[[ 13.1  -1.6   1.4]
 [ 20.3 -26.0 -22.3]
 [ -5.6 -22.8 -28.4]
 [ 22.5 -14.2 -39.5]
 [ -2.1   7.6  15.3]
 [ -4.9  16.5 -32.7]
 [ 13.5 -18.5 -27.2]
 [-30.9 -33.9 -15.9]
 [  4.7   9.2 -10.6]
 [ -2.3 -19.9 -41.2]]
->
[[ -2.1   7.6  15.3]
 [ 13.1  -1.6   1.4]
 [  4.7   9.2 -10.6]
 [-30.9 -33.9 -15.9]
 [ 20.3 -26.0 -22.3]
 [ 13.5 -18.5 -27.2]
 [ -5.6 -22.8 -28.4]
 [ -4.9  16.5 -32.7]
 [ 22.5 -14.2 -39.5]
 [ -2.3 -19.9 -41.2]]

[[ 9.5  4.9 34.6]
 [23.6  7.5 18.8]
 [20.1  7.6 20.7]
 [15.4  5.9 29.1]
 [ 1.9  1.2 46.3]
 [38.3  6.7  3.6]]
->
[[ 1.9  1.2 46.3]
 [ 9.5  4.9 34.6]
 [15.4  5.9 29.1]
 [20.1  7.6 20.7]
 [23.6  7.5 18.8]
 [38.3  6.7  3.6]]

[[ 27.8 -40.7 -11.6  -8.8   5.2  38.8 -16.2 -51.2]
 [-13.3 -11.6   9.2  -2.2  23.2  -2.4   8.9 -22.5]
 [ -2.0  18.3  -0.2   4.8 -21.2  -9.9   7.8  18.4]
 [-27.2 -19.4  16.7  -4.3  41.5  -8.0  16.3 -38.3]
 [-22.9 -17.0  13.2  -4.1  33.2  -6.8  13.3 -33.5]]
->
[[-27.2 -19.4  16.7  -4.3  41.5  -8.0  16.3 -38.3]
 [-22.9 -17.0  13.2  -4.1  33.2  -6.8  13.3 -33.5]
 [-13.3 -11.6   9.2  -2.2  23.2  -2.4   8.9 -22.5]
 [ -2.0  18.3  -0.2   4.8 -21.2  -9.9   7.8  18.4]
 [ 27.8 -40.7 -11.6  -8.8   5.2  38.8 -16.2 -51.2]]

[[  3.7   6.0  -1.2  -1.9  -0.1   1.5  -1.3   3.6   4.0  -1.6   0.2]
 [  5.9   7.4   6.2  -3.1  10.5   2.8   1.4   4.0   9.4  10.3  -4.7]
 [  0.4  -1.1  -2.5   2.0   0.4   0.0   1.0   0.1   0.5   0.0   0.0]
 [  1.3  -2.4  -6.3   5.0   0.8   0.1   2.5   0.6   1.3  -0.4   0.4]
 [  1.1   2.0  -0.3  -0.5  -0.6   0.6  -0.5   1.2   1.0  -1.0   0.6]
 [ -0.7  -1.4  -1.0   0.7  -0.4  -0.5   0.2  -0.7  -0.8  -0.4  -0.1]
 [-16.9 -20.1  40.3  18.3  -0.1   5.9  16.1 -10.8 -25.0  13.5  24.9]]
->
[[-16.9 -20.1  40.3  18.3  -0.1   5.9  16.1 -10.8 -25.0  13.5  24.9]
 [  5.9   7.4   6.2  -3.1  10.5   2.8   1.4   4.0   9.4  10.3  -4.7]
 [  1.1   2.0  -0.3  -0.5  -0.6   0.6  -0.5   1.2   1.0  -1.0   0.6]
 [ -0.7  -1.4  -1.0   0.7  -0.4  -0.5   0.2  -0.7  -0.8  -0.4  -0.1]
 [  3.7   6.0  -1.2  -1.9  -0.1   1.5  -1.3   3.6   4.0  -1.6   0.2]
 [  0.4  -1.1  -2.5   2.0   0.4   0.0   1.0   0.1   0.5   0.0   0.0]
 [  1.3  -2.4  -6.3   5.0   0.8   0.1   2.5   0.6   1.3  -0.4   0.4]]

[[ -4.6  17.6  -6.1 -11.7  -2.5 -17.4 -15.4   0.7   9.9  -9.0   9.2 -11.1]
 [  0.4  19.2   1.0  -7.0  12.8 -25.8  11.3   0.9 -18.2   5.2 -20.2  -0.1]
 [ -6.8  31.0  12.9 -18.1  -2.5   4.7  25.1  -7.8  -8.2   6.1 -15.0  -7.0]
 [ -9.2 -19.0   3.7  13.5  -1.8   2.6   6.1   2.7 -19.5  11.3  -7.7 -12.5]
 [  2.6 -12.1   0.1   4.2  -8.8  -1.6  -0.6 -18.3   2.1  15.8  11.2  15.1]
 [ 24.3 -11.1  16.9  40.5  11.9  -6.5 -14.3  11.9 -11.9  21.6 -13.1  25.0]]
->
[[ 24.3 -11.1  16.9  40.5  11.9  -6.5 -14.3  11.9 -11.9  21.6 -13.1  25.0]
 [ -6.8  31.0  12.9 -18.1  -2.5   4.7  25.1  -7.8  -8.2   6.1 -15.0  -7.0]
 [ -9.2 -19.0   3.7  13.5  -1.8   2.6   6.1   2.7 -19.5  11.3  -7.7 -12.5]
 [  0.4  19.2   1.0  -7.0  12.8 -25.8  11.3   0.9 -18.2   5.2 -20.2  -0.1]
 [  2.6 -12.1   0.1   4.2  -8.8  -1.6  -0.6 -18.3   2.1  15.8  11.2  15.1]
 [ -4.6  17.6  -6.1 -11.7  -2.5 -17.4 -15.4   0.7   9.9  -9.0   9.2 -11.1]]

[[ 17.1   1.3 -14.4   0.8   0.5   3.7 -11.4  11.9   3.4   4.6   2.8  23.8
   14.5  41.3 -22.1]
 [  4.3  -3.2   5.0  11.0   0.9  29.3  22.3   8.7 -26.7  22.2 -14.9   2.0
  -15.2 -20.9  -2.3]
 [ -4.2  -3.4   1.2   3.0  -1.6  36.4  18.0  28.4 -17.1  11.3 -21.4 -16.1
  -10.4 -23.8  -2.1]
 [ -6.2  20.0   2.9 -19.8  -8.9  15.7  -0.1  21.7 -14.1  -4.3 -15.5 -43.5
    4.1  -5.9   9.1]
 [ -4.1  -2.7 -11.0   0.9   3.7  -5.5  15.2 -11.1  10.2  -9.9  -0.7   1.5
    8.1  -6.4   4.3]
 [ -6.6   7.4  -8.3   1.1  -2.7  -1.8   3.4   5.6   1.3  -9.0  -9.0 -25.0
   11.6  -3.5   1.5]]
->
[[  4.3  -3.2   5.0  11.0   0.9  29.3  22.3   8.7 -26.7  22.2 -14.9   2.0
  -15.2 -20.9  -2.3]
 [ -6.2  20.0   2.9 -19.8  -8.9  15.7  -0.1  21.7 -14.1  -4.3 -15.5 -43.5
    4.1  -5.9   9.1]
 [ -4.2  -3.4   1.2   3.0  -1.6  36.4  18.0  28.4 -17.1  11.3 -21.4 -16.1
  -10.4 -23.8  -2.1]
 [ -6.6   7.4  -8.3   1.1  -2.7  -1.8   3.4   5.6   1.3  -9.0  -9.0 -25.0
   11.6  -3.5   1.5]
 [ -4.1  -2.7 -11.0   0.9   3.7  -5.5  15.2 -11.1  10.2  -9.9  -0.7   1.5
    8.1  -6.4   4.3]
 [ 17.1   1.3 -14.4   0.8   0.5   3.7 -11.4  11.9   3.4   4.6   2.8  23.8
   14.5  41.3 -22.1]]

[[ -0.9   6.6  30.2   8.2 -10.6  -3.9   0.2   3.4  -8.5 -15.3   4.4  -8.2
   22.7  12.1]
 [  2.7   7.5 -20.1   4.7   0.0   0.0  -2.4   0.8   0.5  -5.9  -2.7   0.7
    7.1  -8.4]
 [ -4.1  -9.2   1.1 -12.4  12.0   3.6   3.9  -2.0  12.6   7.5  -7.7   6.4
  -37.2   0.4]
 [  8.1  13.5 -56.0  10.4  -0.9   0.2  -6.9   0.1  -2.3  -2.7  -1.7   2.6
   22.0 -22.9]]
->
[[ -0.9   6.6  30.2   8.2 -10.6  -3.9   0.2   3.4  -8.5 -15.3   4.4  -8.2
   22.7  12.1]
 [ -4.1  -9.2   1.1 -12.4  12.0   3.6   3.9  -2.0  12.6   7.5  -7.7   6.4
  -37.2   0.4]
 [  2.7   7.5 -20.1   4.7   0.0   0.0  -2.4   0.8   0.5  -5.9  -2.7   0.7
    7.1  -8.4]
 [  8.1  13.5 -56.0  10.4  -0.9   0.2  -6.9   0.1  -2.3  -2.7  -1.7   2.6
   22.0 -22.9]]

[[  0.4  -4.1  -4.5 -11.2  29.9  13.6   2.2  19.7  -9.9  -5.5  11.7  27.9
  -13.2  19.2]
 [ -5.6  -4.8   7.7  -8.0 -43.1  -3.8 -10.2  44.3  -1.5  -0.2  -2.3   4.7
    1.3  24.8]]
->
[[ -5.6  -4.8   7.7  -8.0 -43.1  -3.8 -10.2  44.3  -1.5  -0.2  -2.3   4.7
    1.3  24.8]
 [  0.4  -4.1  -4.5 -11.2  29.9  13.6   2.2  19.7  -9.9  -5.5  11.7  27.9
  -13.2  19.2]]
